[[131 113 121]
 [132 139 129]
 [131 141 129]
 [138 112 139]
 [115 125 105]
 [133 112 126]
 [147 115 149]
 [117 122 105]
 [119 115 135]
 [119 156 111]
 [137 112 137]
 [138 120 152]]
=>
[[131 121]
 [132 129]
 [131 129]
 [138 139]
 [115 105]
 [133 126]
 [147 149]
 [117 105]
 [119 135]
 [119 111]
 [137 137]
 [138 152]]

[[121 122]
 [136 136]
 [119 131]
 [122 116]
 [135 151]
 [127 134]]
=>
[[121]
 [136]
 [119]
 [122]
 [135]
 [127]]

[[129 133 129 129 124 124 130 126 130]
 [118 134 142 125 126 121 117 122 136]
 [123 129 135 125 126 124 120 122 134]
 [124 128 130 129 126 129 129 129 126]
 [121 127 119 127 130 127 133 137 141]
 [123 128 113 115 137 126 137 137 150]]
=>
[[129 129 124 130 130]
 [118 142 126 117 136]
 [123 135 126 120 134]
 [124 130 126 129 126]
 [121 119 130 133 141]
 [123 113 137 137 150]]

[[122 126 145 117 136 112  98]
 [129 130 119 125 134 121 132]
 [147 114 121 136 121 142 136]
 [126 125 141 119 141 115 117]
 [139 125 119 138 125 134 136]
 [129 125 126 131 126 123 129]
 [128 121 132 126 137 121 124]]
=>
[[122 145 136  98]
 [129 119 134 132]
 [147 121 121 136]
 [126 141 141 117]
 [139 119 125 136]
 [129 126 126 129]
 [128 132 137 124]]

[[101 128 126 115 125 132]
 [118 137 140 125 127 129]
 [118 138 141 124 121 126]
 [110 137 121 119 110 130]
 [117 133 132 126 131 132]
 [119 132 123 135 123 147]
 [109 127 129 129 119 147]
 [116 143 138 122 111 142]
 [119 140 142 125 121 129]
 [113 130 111 127 122 135]
 [106 136 134 118 113 144]
 [105 124 135 123 126 127]]
=>
[[101 126 125]
 [118 140 127]
 [118 141 121]
 [110 121 110]
 [117 132 131]
 [119 123 123]
 [109 129 119]
 [116 138 111]
 [119 142 121]
 [113 111 122]
 [106 134 113]
 [105 135 126]]

[[145 136 155 126 118 129]
 [131 137 143 133 121 132]
 [127 104 117 109 145 113]
 [127 108 104 117 135 122]
 [151 113 105 139 123 125]
 [140 129 141 121 122 128]
 [133 111 116 109 143 116]]
=>
[[145 155 118]
 [131 143 121]
 [127 117 145]
 [127 104 135]
 [151 105 123]
 [140 141 122]
 [133 116 143]]

[[108 100 140 130]
 [145 137 116 140]
 [115 151 114 143]
 [147 116 141 111]
 [146 138 117 137]]
=>
[[108 140]
 [145 116]
 [115 114]
 [147 141]
 [146 117]]

[[139 119 134 131 128 129 125 122 128]
 [117 130 116 122 139 127 133 143 119]
 [138 131 119 121 124 134 121 133 141]
 [130 120 134 129 128 129 124 121 121]
 [131 121 121 133 119 130 131 125 125]
 [123 137 124 121 111 136 124 130 119]
 [115 119 125 136 148 131 133 122 140]
 [134 117 118 136 113 128 132 124 123]
 [144 116 146 135 125 131 122 110 122]
 [115 123 151 131 111 128 137 110 125]]
=>
[[139 134 128 125 128]
 [117 116 139 133 119]
 [138 119 124 121 141]
 [130 134 128 124 121]
 [131 121 119 131 125]
 [123 124 111 124 119]
 [115 125 148 133 140]
 [134 118 113 132 123]
 [144 146 125 122 122]
 [115 151 111 137 125]]
